Each row of Y is roughly a mix of the hidden directions of one of several groups.
Y (134 x 10):
[[  6  -4   6 -16 -10  23  11   4  -9  -6]
 [ 11  10  -9  15   3  -6 -23  -3  11  -4]
 [ -2   9  -6  14 -20  -5  18  -7  10  -7]
 [-12  -3  -9  28   9   2   2  11   4   4]
 [  6 -11  -2   6  -9 -22   0 -18 -14   0]
 [ -9  -8  -6   5  -6 -19 -11   1  23  -3]
 [ -6  -8   3 -27 -10   2  -2  -1 -17  -5]
 [ -3   1  -7 -11 -10  -9  10  -4  -5 -28]
 [ 22   5   1  11   8 -14   7 -14  -7   8]
 [-16 -15   0 -18  -3  -6  16   5  -6  -8]
 [  3   5   7  21 -15  13   7  -2 -15   7]
 [-15  -7 -13 -13  10 -20  -5   2   6 -10]
 [ 13  12  12 -19 -11  12   4   4   9   9]
 [-13 -21  10 -17  -5  11  -2   6   5   4]
 [  0 -20  10   2  18   9  18   4   0   4]
 [ 13   5  -4 -14  -5  -6   6   4 -27  -6]
 [  2 -22   4  -8  16  13   1  10  12  -2]
 [ -6   8   6  19 -20  14   7   1  -9   3]
 [  9  -1  10 -12   3  22  -1   5 -18 -10]
 [ 14  25 -11  13   0  -6   0  -5   6  -4]
 [  0  -5  -9  12  -2 -10  -1 -21  18  12]
 [-15  -1   0   7  -6  27  -1  11   9   1]
 [ 18  11  -7  14   7  20   6   4  -2   9]
 [ -1 -12   1 -16  19  15  -7  -8   1  12]
 [-21  -9 -12  -2   2  10 -16  -2   0 -13]
 [-16  -1   0  -5 -22  18   3  -2 -10  -6]
 [  2 -18  17  17  -2   4   0  -1  15 -12]
 [  0  13   2   5  15   8  -5   0 -22 -15]
 [-14 -11  10   2   4  21  11 -15  -7   2]
 [ -4  -3  -1  -7  17   6  10 -19  16 -12]
 [ 14  -7   4  12  22  -9   8  -2  11   9]
 [-13  10  10   6  17   8   8  21   2   4]
 [ -3  19 -15  -6   7   8 -22   2   2   0]
 [ 12  18  -5  24  -6   4   8   0   3  -7]
 [  4   2   4  17   7   3 -28   2  -6   7]
 [ 14   6  -6  -9 -11  14  19   1  14  -6]
 [ -8  -4   8  19 -10   4  -8 -15   3 -19]
 [  7  21  -2   5  -9  11 -14  -9  15   6]
 [ 12   6  -7   3 -12 -27   0  -7 -10  -3]
 [-16  -9   8  18  17 -14  -5  -1  -3   3]
 [-12  11  -3   8 -12   5  19  -5 -15  10]
 [ 19  13 -15  -5   0   2 -14  11  11   3]
 [ -1 -11   5  25  -5 -16  12  -3   3   6]
 [  1  -7  18  24  -6   8   6  -9   8  -5]
 [ -4 -18  13   1   3  25   1   1   6   8]
 [  5  -4  -2 -16   2  12  14   8 -23  -1]
 [ -9 -20  11  -6  14  10  17  -1  -4   5]
 [-24 -14   0   2  -7   6  -4   8  -7 -16]
 [  3   8  -3  10   1  22  16  16  -6  -8]
 [ -2  -6  16  24   4   0  14  -9   6   6]
 [  8  12 -20  -9   9   0   6  13   5 -16]
 [-10   3   2  -1 -23   0 -18   1 -15   6]
 [ -2   9  22  -1  12   4  11  10  14 -10]
 [ -2  -2  14   8  -3 -17 -23  -4  -4  12]
 [ 16 -10  18   5  -7   7  -6  -5  -5 -19]
 [ 10   9  -6   1   6  24   9   4  -6  17]
 [ -6  -6   7 -16  11 -14 -17 -11   2  12]
 [  6 -22   5   0  -4  21   3 -13   3  -4]
 [-22  -8   0  12  -5  12  11  -3  15   9]
 [ 14  -3  11 -25   3  -4  10 -11  -7   5]
 [  2  -6  22  13   2  -5  20  -1  -6  -9]
 [ 18  -8   8  -1  -6  10  11  -7 -21  -7]
 [  4   8 -18 -10  -6   3   8   7   8 -23]
 [  2   0 -11 -17   1 -17 -17 -14  -2  -6]
 [ -5   1 -23   0  14 -10 -12   7  12   7]
 [  0 -11   4   6  17 -12  10  -8  17 -13]
 [ -9   9  -5  -1  18  -5 -13   7  20  11]
 [  9  11 -14  -1  -7   5  10   4   8 -25]
 [  9   7 -10  17  -6  14  17  10  -6  -9]
 [ -8 -13  18  -9  -6  -5  -5 -12 -13  15]
 [ -1   3  -5 -14  17   4 -21   7  15   3]
 [ 12  15  -4  -3   8 -17 -17  -2   0  15]
 [-23 -11   6  -2  -1 -19  10  -7  -3   8]
 [  2 -15  -3 -15  11   3  17  18  -2   4]
 [-14 -14   7  -3 -17   3  18  -7   6 -11]
 [-13  -1   7  27  -2   4 -11   4 -13   2]
 [ -3  -6   8   9  18  -3  24  -8  -7   1]
 [-12  -9   0 -10  -6  29   6   0  -6   0]
 [-17   2   4  10   5 -19  -5  -2 -17  12]
 [-13  -3  -2   6 -16  10 -13 -13 -14 -12]
 [ 12   8  20  -6 -18   2   4 -13 -10  -1]
 [ 25  -8   1  -7  13  -3  10   0 -15   0]
 [ 18  18  -8  11   7 -10   9   9  -3   8]
 [ 14   6   0 -16   4   7 -24  -5  -3  -8]
 [  5   9  -1   4  13  -6  25   4 -10  13]
 [-10  13  -8  -8 -27   9  -2   1  -1  -5]
 [ 12   8   7 -20 -16  -2  -8 -15  -6   0]
 [  5 -12  -3  -7 -26  -6  -1 -12   4  14]
 [ -2   2  -5 -22   4  18 -20   1   1  -2]
 [ -7  -8 -16  19  -4  10  -4  -1 -20   2]
 [  8  14  -5  17 -13  -1  -8 -10 -16  10]
 [  4  -3  -5   7 -11  11   5  -1  16 -25]
 [-10  -3  10   5  -1 -27  -9 -12  -4  -7]
 [-14  15   4  21   3  10 -12  -1  -4 -11]
 [ -9  -8  -5 -25  -6   6  -8   9 -12  -9]
 [ -2   2  -6  -6  -9  12  26   7   2 -15]
 [  4   4 -19  -1 -16  -1 -17  -8  -3  15]
 [ 17   1  16   5   6 -11  10 -20  -1   4]
 [-15  13 -11  -2  10   1 -10  -3  16  17]
 [ 17   6 -18  -9  14  13  -8   3  -4   9]
 [-16   2 -10 -12 -18  -2  16   6  -9  -8]
 [  1  -4   6  24   4  13   3   2   2 -20]
 [  6  -7   4   9 -11 -20   1 -18 -14  -1]
 [  5  14  -4 -11   0  -3  -8   4  -9  27]
 [ -5 -12   4  -1  -1  26   8   6 -13  12]
 [ 11  11   8  13  16  -6  -2  -6  -2  21]
 [ -6 -16  16  -6 -22   5   7  -9   5  -4]
 [ 14   1   6  -8   7  22   5   8 -14 -11]
 [ -8 -20  15 -11   8   4 -15  -2  -6   9]
 [ -9  -8  14  26  -6   6  13   1  -1  -3]
 [  4   4 -12 -12 -11 -10 -23 -12   4  -4]
 [  5  10 -12   5  -8 -10  13   7   8 -22]
 [  7  11   3 -16 -14 -10 -13 -13  13   5]
 [ 17   5   8   7 -13 -18   7 -10  -3  13]
 [ -8 -27  13  -4   1  12 -11   3   3   0]
 [ -5   0   9  21  14  -9  -9  -2  -4  18]
 [  8  15  -7  10 -14  23  -4   5  -4   8]
 [ -7 -13  -3   8  -5  21  13  15   6   9]
 [ -8  13  -6  11  -8  -7  -8   4  -4  26]
 [ -5  -8  -1  10 -18   4 -21   1 -14  -9]
 [ -5  -3  -1 -17   3  25   3  14   8  -1]
 [ -8  15  -1  -4  15  -3 -20   9  16   4]
 [ 19   2  12  -5  -5  21 -10  -1 -10  10]
 [ 21  13   8  -3  15   0 -18  -4  -3  -3]
 [-16  -5  -4   3 -22   9  11   4   4 -14]
 [ 20  -7   8   7   2 -12 -15  -9  11 -10]
 [ 10 -18  -2   3  16  -2  22   0   1  10]
 [  4  18  -7   5  -8  17  14   4 -11  13]
 [-11  -1 -17   5  12   8  -3  17  16   8]
 [ 16   7   4  -9 -22  -2  -2 -12  -5  13]
 [ 12 -11  18  10  -5  17   0 -10  -2 -11]
 [ 11 -17   3 -12  -2  -5  21   7   6  11]
 [  0  -3  14 -16 -15  21   3  -4  -6  -6]
 [ -9   0 -13   9  14 -15   8   4  20  -5]]

One row of each group comes first, with its name. Which group is each row after those in?
[ 25   3  -6 -12   8  -6  -7 -12 -11   2] : N
[ 4  3  9  4 12  8 26  3 12  9] : E
[  1  16  -6  -6 -12   2 -16  -2  19  13] : H
[  5 -19  11 -19   3  -2  -4 -14  13   1] : A

[  4   9  -9   9 -22   0  -5   9   7 -19] : E
[ -1   3  16  20   4 -18  -6 -13   4   0] : E
[ -9 -23   4  -9  18   7   9  -8  -1  -8] : E
[  6  12   2   3  -2  12 -16 -12  22   1] : E
[-12 -16   3   7  -7  20   1 -10  15   1] : N
[-10 -17  14   4 -18  12 -10   8   1  -1] : E
[ 4 25 -1  2  7 19 -7  9 -8  2] : H
[ 11   7  -5  -4  10 -22 -15   3  -9  13] : E
